(in the rows, 128 means zero)
One turn moves each row of this set onto another row. After a few examples, where does it send each row asked below?
k_606: [156 137 117 104 121 156 136 116 120 147 139 135 128 178 174  99 109 130]
k_696: [137 120 118 130 114 123 136 150 127 103  98 158 112 138 127 152 106 178]
k_226: [141 132 137 133 152 140 101 119 117 168 107 111 123 157 183 113  98 103]
k_286: [141  87 122 128 139 114 127  83 114 114 135 129 113 119 137 111  87 139]
k_514: [127 125 143  96 141 152 152 134 105 146 144 153 169  80 148 114 118  99]
k_743: [118 179 124 157 151 114 119 150  97 122 133 123 119 103 131 144 118  90]
k_138: [167 148 147 135 113  83 149 124 113 130  97 159 129 135 168 133 110 111]
k_870: [147 152 115 134 155 103 113 132 131  94 133 108 127 107 106 136 133 110]
k_490: [111 126 121 136 121 141 107 152 105 141 119 131  82 155 126 158 100 163]
k_21: [106  91 148 164 117 135 143 135  80 150 136 147 149 106 158 141 108 115]
k_314: [114 106 171 135 133 128 160 117 122 154 123 163 170 119 161 155 113 145]
k_64: [144 110 160  92 111 172 135 148 104 133 109 143 123 172 133 129 124 155]
k_832: [ 86 101 136 139 158 146 156 150 136 123 138 112 106 124 120 126 150 130]
k_427: [137 108 147 147 156 137 160 137  68 120 171 149 159 120 127 137 124 137]
k_671: [142 148 158  78 160 132  95 139 121 124 119 139 106 157 146  96 123 122]
k_184: [136 165 146 129 158 128 141 149 144 184 102 135 131 135 120 168 133 130]
k_102: [122 178 133 112 136  95 131 144  90 145 148 138 168 108 125 118 136 110]
k_799: [134 128 115 107 155 132 109 180 122 149 135 157  98 166 133 119 132 162]
k_901: [137 127 150 123 162 134 119 116 167 153 132 120 135 148 169 116 138  92]
k_435: [158 144 135 115 136 131 137 158  94 113 158 167 126  91 106 160 123 114]

k_184 -> k_832
k_799 -> k_427
And these:
k_314 -> k_901
k_514 -> k_671
k_21 -> k_226

One turn moves each row of this set onto another row. After a few examples, where does it send each row asked below?
k_207: [168 157 117 142 131 129 137  70 155 124 158 143 107 132  67]
k_798: [126 131 126 146 117  68 134  95 134 127 131 190  99 124  78]
k_279: [132 135 130 130 123 148 153 100 140 127 131 202 104 126  61]
k_838: [175 133 123 136 137 150 143  67 134 111 144 132 104 109  86]
k_967: [138 121 132 128 125 160 157  97 127 119 125 197 102 115  73]
k_739: [162 151 132 143 143 142 145  67 140 114 130 143 125 107  49]
k_416: [146 117 122 136 111  98 151 142 129 115  89 167 169  85  97]
k_469: [127 137 116 155 122 129 151 119 141  97 115  74 112 126  75]
k_348: [151 124 127 133 132  53 147 143 122 101  93 141 133 110  58]
k_356: [139 101 128 139 117  91 142  93 111 114 125 174  87 107 114]
k_936: [145 144  94 138 113 117 139 127 139 142  96  82 116 138  87]
k_199: [140 125 123 126 118 152 152  99 137 124 141 198  90 129  83]
k_953: [172 129 118 147 124 180 154 132 142 129 140 172 107 136  83]
k_185: [139 151  98 143 118 115 141 127 141 141  88  85 124 136  71]
k_371: [158 109 105 130  97  93 147 143 137 119 120 161 141 107 137]
k_178: [124 148 117 158 122 121 148 121 149 102 118  80 118 131  60]
k_778: [166 101 121 125 126  69 149 144 111  94 105 128 111 108  99]
k_24: [165 144 119 152 125 171 151 131 148 135 136 179 117 143  60]
k_68: [165 133 126 150 132 183 157 131 135 127 125 173 122 126  63]
k_637: [161 127 111 130 118  45 141 145 136 111 122 140 110 133  85]
k_904: [144 138 108 140  99  73 141 144 156 130 116 179 158 117  93]
k_240: [151 129 148 151 131 104 122 186 150 100 129 142 136 113  98]
k_482: [127 145 110 156 115 120 146 122 151 104 128  77 108 139  77]
k_811: [153 129 148 152 131 106 123 186 148 100 129 142 135 112  99]
k_205: [126 115 145 146 131  92 145  93 108 113 100 182 115  92  70]
k_686: [152 129 149 151 131 105 121 185 148 100 128 141 136 113  97]
k_403: [144 139 100 138 118 122 142 126 133 135  84  82 122 128  81]

k_199 -> k_967
k_739 -> k_207
k_205 -> k_798
And these:
k_416 -> k_904
k_178 -> k_482
k_348 -> k_637
k_403 -> k_185
k_24 -> k_953

One turn moves each row of this set onto another row. After a few examples, where does it send each row asked below?
k_113: [118 109 136 134 157 122 144 158 169  94 110 125]
k_820: [116 115 126 132 121 144 112 157 140  92  86 149]
k_574: [123 110 135 136 156 115 137 158 171 106 103 109]
k_645: [125 116 138 133 181 115 128 149 160 110 112 107]
k_162: [110 168 106 108 117 134 132 101 137 114 120  99]
k_812: [162 129 128 170 108 114 130 132 150 133 165 141]
k_605: [107 179 136 122 128 112 144  99 134 120 125 106]
k_85: [167 142 129 148 160 134 116 113 138 142 177 126]
k_464: [122 105 105 128  96 127 109 136  90 125 132 132]
k_408: [120 115 126 127 183 128 129 145 160  97 118 117]
k_784: [111 178 143 116 122 138 152 106 142 120 123 106]
k_196: [148 108 133 123 112 163 103  83 126 127 160 126]
k_200: [120 135 169 142 128 149 140 133  85 136 143 152]
k_972: [114 127 130 136 137 108 109 124  76 136 147 140]
k_639: [174 129 112 153 129 122 107 123 149 150 161 114]
k_336: [137 121 171 146 112 142 123  91 122 128 167 149]
k_120: [157 115 168 138 111 146 109  93 126 153 153 114]
k_53: [162 129 125 152 113 162 140 128 155 124 171 144]
k_893: [119 169 125 114 112 138 138 107 148 127 112  89]
k_977: [118 115 132 129 172 137 141 152 164  92 116 127]
k_530: [138 109 118 109 120 179 107 128  94 137 133 114]
k_757: [152 132 104 141 144 148 121 115 139 114 186 148]
k_931: [109 137 147 129 162 151 119 142 125  89 106 160]
k_702: [134 118 146 140 125 112 102  83 109 127 170 139]
k_145: [127 133 130 117 173 159  95 139 126 108  98 123]
k_589: [105 172 119 120 109 112 141 107 137 110 124 111]
k_422: [126 135 133 133 163 103  86 145 124 117  89 125]
k_457: [145 126 162 134 123 159 122 137  99 161 126 111]
k_292: [139 101 129 139  88 119 101  93 123 126 157 134]
k_386: [134 132 162 147 135 128 111 161 139 122  81 128]

k_702 -> k_292
k_972 -> k_464
k_931 -> k_422
And these:
k_408 -> k_574
k_589 -> k_162
k_53 -> k_85

One turn moves each row of this set onto another row. After a few examples, where does it send each row asked below?
k_660: [ 95 128  73 140 120 135  86 160 118 147 121 142 133  90 114 122  91 137
 153 115 139 130 119 102  92 144 122 133 135 127 137 134  59 179 108 106
 132 145 103 103 146 145 169  91 151]
k_483: [104 134  63 142 120 127  79 161 104 159 119 141 132  79 106 123 105 142
 145 119 152 127 128  97 102 133 127 140 127 126 137 124  71 185 112 130
 131 139 120 112 151 163 169  86 150]
k_599: [108  84 157 110 142  96 124 106  96 132 107 125 154 109 133 149 127 110
  87 124 102  86 125  94 100 156 138 122 130 161 108 153 138 133  80 127
 137 154 132 118 152 137 106 125 106]
k_31: [125 157 119  94 111 115 151 108  73 157 160 130 120 144 127 181 168 134
 169 128 112  75 113 145 157 135 107 153  97 162 126 122 121 130 136  94
 161 135 105  89 113 122 142  84 130]
k_504: [ 97 117 144 131  94  97 162  96 122 154 120 138 117 111 130 116 129 118
  78  97 126  89 102 123 127 167 145 136 122 147  94 141 109 138 115 146
 158 122 103 123 136 146 112 115 105]
k_46: [108  92 144 131 109 114 139 108 108 118 109 129 135 122 111 100 156 125
  83 132 104 102 105  98 138 137 137 159 128 151  77 144  93 159  83 157
 135 113 114 134 168 130 139 126 103]
k_879: [137 121  96 153 113 152 143 124 108 142 139 138 129 152 113 169  75  81
 125 147 125 143 113 112  80 164 153 130  98 122 137  95 129 161 115 157
 142 171 141 101 156 111 137 102 126]
k_447: [ 72  97 120 116 102  78 115 105 118 159 107 124 157 110 136 122 129  90
  93 105 141  73 128 107 135 157 120 136 134 155  80 160 112 155  83 117
 153 130 141 117 146 141 122 129 117]
k_968: [109 166 110 118 143 137 134 127  55 169 142 110 124 109 135 120 150 154
 163 185 121 110 150  94 142 129 108 153 150 121 122 128 149 151  74 142
 128 149  97 120 157 164 149 126 128]
k_351: [143 126  98 107  74 100 115 134 112 134 146 106 184 141  95 166 129  84
 153 166 126 118 115 117 165 155 105 163  90 135  72 138 107 153 103 137
 132 140 152  70 177 102 152  82 143]
k_818: [143 105  96 148 121 142 134 129  97 156 142 153 130 162  99 173  76  86
 125 126 124 133 102 113  88 160 156 138  85 135 141  97 126 167 106 159
 144 166 138 110 149 106 150  98 134]
k_328: [138 101 106 155 128 137 147 120 106 152 152 138 127 152 109 168  84  83
 115 150 141 134 106 114  89 159 166 133  95 133 137  92 128 153 119 159
 139 168 139 102 156  98 145 108 126]
k_924: [119 154 122  87 116 113 150 115  71 152 150 113 104 137 130 176 165 135
 165 112 102  69 126 141 146 131 107 143  81 158 117 121 120 141 138  99
 154 132 106 101 103 124 138  92 126]
k_627: [ 84 132  58 148 135 131  91 153 117 151 122 130 134  79 109 131 105 129
 145 114 157 122 132 104  95 136 123 132 127 139 129 129  59 171 124 119
 138 141 110 112 148 152 169  87 148]
k_26: [111 167 120 133 136 148 138 123  66 179 140 110 116 111 141 118 129 158
 167 184 121  92 136  92 153 137 122 143 152 126 124 114 146 162  78 126
 133 148 105 136 153 163 146 126 128]
k_308: [ 85 133  47 141 124 139  97 159  99 148 113 138 127  84 115 134 112 126
 151 112 147 124 141 111  92 132 115 140 136 129 137 127  71 183 116 127
 138 142 116 110 137 159 170  94 151]
k_189: [142 105 101 107  73  87 129 135  95 160 145 112 178 138 102 160 131  92
 152 163 123 103 103 122 166 169 103 168 100 130  70 141 110 156  90 130
 111 149 142  68 163  99 146  92 161]
k_577: [ 97 162 124 122 134 154 140 142  64 165 135 110 119 114 139 109 130 153
 171 176 112 105 129  93 138 142 110 154 143 115 115 132 147 170  68 125
 131 139 101 149 158 152 152 133 130]
k_175: [148 107 103 100  79  90 126 142 100 147 145 100 176 134  98 158 137  91
 147 158 132 111 124 112 171 150 108 158  89 132  64 141 106 155 103 149
 118 135 148  65 164  98 144  88 151]
k_73: [124 158 129  91 101 102 149 113  59 154 155 124 102 127 130 166 166 138
 165 118 103  70 109 145 138 149 106 161  84 138 116 129 117 150 136  85
 147 140 107 100 107 135 145  96 132]
k_824: [115  73 135 113 133 122 136 123 105 124 107 149 144 111 124 132 156 117
  92  93  97  93 113  95 124 137 122 123 138 161 115 151  70 143  99 113
 138 114 128 124 141 118 115 103 131]
k_121: [125 159 120  94 111 107 142 113  69 145 155 116 119 123 120 177 153 129
 171 125 102  57 117 150 163 142 105 149  90 159 115 122 114 143 135  83
 161 137 112 101 113 137 156  94 136]
k_766: [164 120 106 106  82  96 129 130  92 146 148 107 179 143  91 161 115  78
 154 161 112 113 120 110 170 164 102 152  87 132  69 144 108 154  87 138
 123 150 144  70 168 110 147  92 152]
k_289: [133 105 110 142 126 129 129 125 107 148 155 147 137 150 102 166  77  86
 118 145 122 131  91 124  85 169 158 144  94 123 149  93 134 156 107 144
 139 175 135 109 160  94 153 112 134]
k_151: [ 98 168 115 123 149 148 136 127  72 171 139  94 125 111 137 112 133 147
 162 180 114 107 149  81 141 132 107 141 142 125 108 127 142 153  73 138
 128 146  98 140 160 155 140 130 124]

k_289 -> k_660
k_328 -> k_627
k_351 -> k_879
And these:
k_26 -> k_121
k_504 -> k_447

One turn moves each row of this set onto another row. After a few examples, where does it send each row asked below?
k_491: [ 57 134 121  99 195 123  86 192  98 127 132 107 132  98 109 117 119 170
 103 142]
k_793: [120 211 110 111 130  90 113 115 124 124 117 111 123  98 103 110 156 154
 121 104]
k_251: [119 207 123  98 119  74 103 119 116 127 120 122 117  97 105 137 158 146
 104 100]
k_882: [105 152 112  92 167 120 109 158 110 175 185 120  90 117 127 134 153 178
 112  63]
k_333: [ 95 130 115 109 211 135 105 179 118 119 131 131 135  93 109 104 154 174
 102 147]
k_33: [139 151  99 113 205 114  88 179 117 130 142 121 132  86 107 109 137 159
  80 160]
k_829: [103 137 100 110 170  78  99 208 103 139 157 130 120  89  90 153 146 163
  88 164]
k_247: [ 78 139 119 111 188  73  85 175 105 131 159 117 153  93 102 112 159 156
 123 171]
k_264: [108 188 114  98 118  79 103 132 122 116 113 122 112  94 105 166 155 150
 101  77]
k_955: [ 99 199 107 116 135 105 113 127 128 118 107 106 117 105 105 106 159 161
 144  87]
k_538: [ 83 142  89 130 185  80  71 193 117 129 153 104 141  87 106 110 137 151
 132 163]
k_77: [ 84 139 100 109 164 103 106 110 111 147 198 126 126  98 113 126 147 158
  87  67]
k_243: [ 98 123 102  94 202  89  65 174 115 120 135 118 151  75 141 168 144 158
  96 132]
k_701: [ 85 192 107 113 126 103 102 147 124 117 103  99 103 111  99 128 140 158
 141  73]
k_551: [139 221 125 104 186  98  89 150 124 140 157  98 121 114 116 152 176 147
 120  90]
k_349: [129 151 125  91 200  89  58 189 107 139 143 117 133  87 132 139 140 146
  86 148]
k_980: [ 91 128 107 112 177  85  82 226 116 136 144 129 111  90 111 152 160 158
 116 145]
k_691: [ 95 132 103 110 182  75 107 174 106 127 159 132 149  86  92 138 165 168
  97 171]
k_363: [ 93 181  96 111 118  90 103 146 121 113 107 106 101 101  97 160 139 155
 118  66]
k_932: [ 91 125  79 132 185  90  79 211 132 124 144 119 128  84 115 135 154 159
 134 144]
k_360: [ 98 153 103 101 159 108 112 140  99 166 198 112 101 114  98 132 130 169
  84  69]
k_896: [ 70 127  83 106 189 105  77 181 108 118 137 100 143  80 117 152 104 168
  91 137]
k_526: [ 57 213  85 100 141 100 100 143 114 134 152  99 130  79 137 175 126 160
 103 100]
k_802: [ 25 198 118 107 143 130 110 152 119 123 146 122 117  90 117 141 146 153
 104  89]
k_876: [ 67 193 110 133 165 145 121 149 137 106 149 129 113  97  84 117 166 151
  95  83]
k_971: [114 157  76 109 164 122 106 148 130 169 180 123  99  94 150 126 150 174
 121  68]
k_384: [ 98 172  83 110 153 107  82 138 125 172 191 113 106  88 154 105 125 151
 113  81]
k_517: [111 213  87 100 169  89  97 132 126 136 154  96 139  88 144 186 163 162
 119  94]
k_72: [ 74 156 115 101 158  97  78 119 116 161 195 124 122  92 145 109 146 146
 107  73]
k_330: [125 217 115 133 179 126 104 154 131 126 160 106 106 115  77 119 158 142
  99  89]

k_538 -> k_932
k_33 -> k_333
k_264 -> k_251
And these:
k_802 -> k_526
k_77 -> k_72

